Y: 4 groups of rows, each row roughly a mix of its group's hidden directions:
Y (132 x 10):
[[-30 -41   9  11  15  -3  44   4  23  37]
 [-52  -3 -55   0  -6   1 -25  -6 -17  -8]
 [ 20  14 -18 -54 -25  -3   3 -31 -26  26]
 [  4  47  25 -25  15 -24  20 -44  12  -9]
 [ 39   0  14 -11  44  41  26  15   5 -22]
 [  8  36  14  14  46 -38  26 -25  11  -4]
 [  1  20 -15  37  20 -57  16  22 -21  -6]
 [  9  -1  16 -44   9  53 -22 -25  16 -18]
 [-25  60  23  35  18   6  -7  -1  20   4]
 [ 10 -17  46 -22   1 -27  20  52   2   0]
 [ -8  49  13 -13  19  35  13 -25   1 -40]
 [ -7  19  -6 -26 -52  -6 -32  24  37  -2]
 [ 36 -39 -38 -13  -3 -29 -11  35  12   5]
 [  4   6  32 -41  30  -3 -19 -51  11  -4]
 [-20  32   9  14   8  -8  66 -15  19  -2]
 [  2 -14 -22 -28  21  49   8  41   5 -27]
 [  3 -43   9  17  38  -6  38  35  12 -17]
 [ 34  40  12  39  10  11 -22 -10 -32  23]
 [ 31  18  20  11  18  32  22 -33 -11  44]
 [  9  43  -6  36  19 -17  36 -37   0 -15]
 [-37   7  35  -7 -24  -9  46  34 -14  -2]
 [-31  -4 -26  28  18   3  29 -38 -27  31]
 [-16  29  27  16   0  22   9 -46 -20  40]
 [ 22 -13 -17   7 -20  33  23 -56  21 -15]
 [-30  11   0 -22 -42  16 -23  36  29  25]
 [ -8  23  61 -14  11  35   4  14  14  26]
 [-14  23  32  -5 -31  -8  35 -47 -22 -13]
 [  7   3 -54 -10 -25 -33  -1 -38   6 -25]
 [ 33 -42 -27 -20   9 -28  -1  36 -21  15]
 [-36  24  -5  13  25   3 -40  44 -11  22]
 [-41   3 -57 -17 -18  -6 -26 -22  -9  -4]
 [  0  -3  20  -4 -30  46  30 -29  26  31]
 [ 15  33  23   1  15  49  -2  -5  14 -45]
 [ 43  21  29   6 -43  -3   5  15  14  37]
 [ -4  -1  24 -15 -15   0  -4 -26 -70  12]
 [ 18 -39 -29   5  12 -41 -31  32  15  -6]
 [-11 -48  34  19 -15  29  19   5  38  -5]
 [-41   3  14   1 -55   5  16 -25  23 -22]
 [-10 -14 -15  11 -53 -10  -3 -13  53 -14]
 [-24  -5 -32   4 -15  61  32  -7  -4 -15]
 [  3  36  38  29   2  37  29  -8  31  -3]
 [-40 -17 -28  20  22 -49   2  27  -5   7]
 [-10  32  41  30 -23  15  10   0 -26 -40]
 [  7 -13  15 -36  55  29   5  14  28 -12]
 [ -6  24 -17  69  16 -12  23  -1  -5  17]
 [-12  15 -64 -17  21 -12  17  33  -5  -9]
 [ 14  -2  24  40  12  42  20  28 -24 -27]
 [ -2  59  -8 -11  -1 -28  26  30  -9 -28]
 [ 27  22  17 -31  30  17  12  41 -35   9]
 [-13 -48   7  -9  20  -5  26  26  26  42]
 [-62  15   4   3  16 -30  25  30  -2   1]
 [ 30 -15  48  17 -24  -9   4  10   7 -48]
 [-20  -3  26 -41   9  34 -25  22  31  26]
 [-15  20  13 -36   0  -6 -32  44 -35  24]
 [-18 -12 -41 -12 -18  62   5 -18  -4  -6]
 [-10 -24  15  15 -44  48  13  28  21   6]
 [ -2 -39   4   1 -16 -10 -50 -39  12  26]
 [-15  34 -23  -1  43  -6  25  36  -9  31]
 [ -1  39  13  23  18 -25  27 -25 -47  -8]
 [ 13   4  16   5  59   9  43  22 -18 -14]
 [-19 -26  45  28 -33  32  -2   7  29  -3]
 [ -9   6   1 -26 -46  36  31 -32  24  -9]
 [ 30  19  -1  44  -8 -20  -9  55   7   1]
 [-23  39  39 -20  11 -29  23  -6 -35  11]
 [ 63  29  -5   5  24  29  -9  -5   3  21]
 [ 16  -7 -26  12  -3  15  61 -32 -20 -19]
 [ 52 -27 -29  14  22 -16 -14  36   4  -8]
 [-28  11 -27  11  20  -9 -45 -35  25 -29]
 [ -1  18 -57 -11 -26  35   7 -25 -24   1]
 [-13 -39  16 -19 -17   1   7 -55  23  24]
 [ 17   6  20  -1  46 -27  17 -40  33  18]
 [ -5  23  15 -43   8  -8  11 -53 -27 -20]
 [ 21  45 -46 -12  10 -37 -13  16   7 -12]
 [  0 -25 -14  -1  -3   0 -58  50  -1  11]
 [  2  -7  29 -43  23 -15   3 -16  50  24]
 [ 13  38  12 -15  28  40  15 -33 -29 -18]
 [  2 -32  12   4  40  -2 -30  52   0  22]
 [ 32  51  13  -1   7  35   6  13  37 -11]
 [  2  23  23  15  -8  43  42 -35 -24   1]
 [-41  18 -15  21  22 -20 -17 -12 -18  51]
 [ 25  -7 -24   6  15  47  -6  27  40  26]
 [-15 -39   2 -12  35  -4  -2  46  21 -33]
 [-18  -9  -5   1 -14 -38  45  39 -35  -5]
 [  9  34   2   9  21 -22  25 -15 -40 -46]
 [  7 -51 -12  44   8  18   5  -6   5  41]
 [-20  -7 -53  14   4 -32  29  -7 -25  28]
 [ -3  21   8 -31  19 -14  41   7  29 -47]
 [ 29  11 -32  32 -18  13 -45 -30 -20 -10]
 [ 53 -41 -24  -4  24   3 -25  10   0  20]
 [ 20  -9 -25   9 -39   9 -31 -47  30   5]
 [  6 -38  17   7 -33  10 -35   6   2  51]
 [-39 -41 -16  15  11  45 -11 -11  26  -4]
 [ -1   0  20 -26  49 -25 -32  -4  -6 -41]
 [  6 -27  29 -41  -3  14  24 -47  17  17]
 [ -6 -32  50   3 -38  21   0  18  28  16]
 [ 32 -25  13  29 -26 -15 -15 -54 -10  -1]
 [  6 -24  -1  -1  45 -15  30  23  46 -20]
 [  8   1 -22 -29  -9  37 -39  39   9 -30]
 [-20 -15  13   8 -35  27  20 -27   4  54]
 [-73  14 -14  15  -1  10  -8   9 -23  -7]
 [ -8  25 -16 -20  -4   4 -17  11  51 -49]
 [-28 -16   4  -4 -28  10 -25  48 -37  25]
 [ 29  54 -18  34  16  -9  34  -4  -1   7]
 [ 26  56  15  27  28   9  26   1 -13  21]
 [ 14  29  10 -49  -6 -15 -42  -8 -14 -32]
 [-29  38   6  27  16 -22  48  25  11   4]
 [-28 -28 -23  11 -34 -31   2  -6  42 -26]
 [-25 -29  14  45   4  -6  36  35  21  14]
 [  7  -5  13  11  -9  24 -62 -12  10  42]
 [  5 -10 -10  17  39   8  37  56  -6 -12]
 [-18 -17 -27  50 -24   0  30  31   3  23]
 [  7 -16  20 -29  65  -4 -16   8  24  -8]
 [ 14 -43 -27  32 -28  41   0 -22  -4   7]
 [-44 -34  34  -5 -21 -13  42   1 -13  -6]
 [-13 -16 -20  -6 -50  32 -34  35  -5   4]
 [-41 -12   8  -1  -1 -24 -26  53  12 -27]
 [-21 -19  58  -5 -27  11 -24 -27  11 -18]
 [ 34 -62 -17  12  23  13 -16 -11  18   0]
 [ 45   1  -3 -24 -36  10 -19 -49   9  -5]
 [ 21 -23  -8  34 -33  -4 -33 -24 -20 -39]
 [  5 -14   7 -35   0   4  23   2 -37 -59]
 [  4 -23 -18  43  20 -17   8  45 -19 -33]
 [-17 -11  32  -6  28  -6 -23 -58  24   8]
 [ -9  23 -19 -40 -42 -32  -4  17 -32  10]
 [-66  35 -11 -15   8  -9   2  27  -4   1]
 [ -5 -33  15 -35 -27  29   8 -19  37  30]
 [ 16  -8  18  55  14  10  19   7  47  13]
 [ 15 -20  14  21 -54  -8  20  15  18  41]
 [ 20   6  10  12  17  -5 -59   2   2  48]
 [  5  -5  36 -36 -27  -6 -50 -18 -10 -20]
 [ 30 -48 -26  10  13  21  12  -8   7 -44]
 [-43  45  16   7 -33   0  19 -31   3 -15]]

which group is each row in? (one row of each group first):
[ 27  20  -6 -37 -14   3 -51 -25  15 -24]
P
[ -4 -14  13 -29 -14 -11 -22 -59   4  36]
J
[  7  42  12 -16 -31   4 -31  39  14  30]
C
[-37  44   7 -14  21  -2 -15  48   1  17]
H

[51  0 23 25  0 40  6 -2 18 34]
C
[-63  16   5 -10  10 -32   9  18 -16 -27]
C
[-10 -13 -59   3  -5 -12   0 -26  -9  47]
J
[  8  28 -25 -51   8 -11  -4  43  24  -9]
H
[-12  -2 -35  18 -38  27  -9  43 -11 -29]
P
[-33  13   8  38 -42 -12  -5 -39  13  20]
C
[  1   5  21  -4  27  46 -42  11  39 -12]
C
[ -5  44 -37 -36 -15 -30 -32   8   5  -6]
H
[-29 -18 -16   3 -37 -40   2  25  39 -16]
C
[ -2  -7 -40 -35   0 -40 -38  21 -21   0]
C
[ -9  26  -6  19  13 -24   0  39 -49 -32]
P
[ -1  -6 -57   5   4  20 -41 -30   8  21]
J
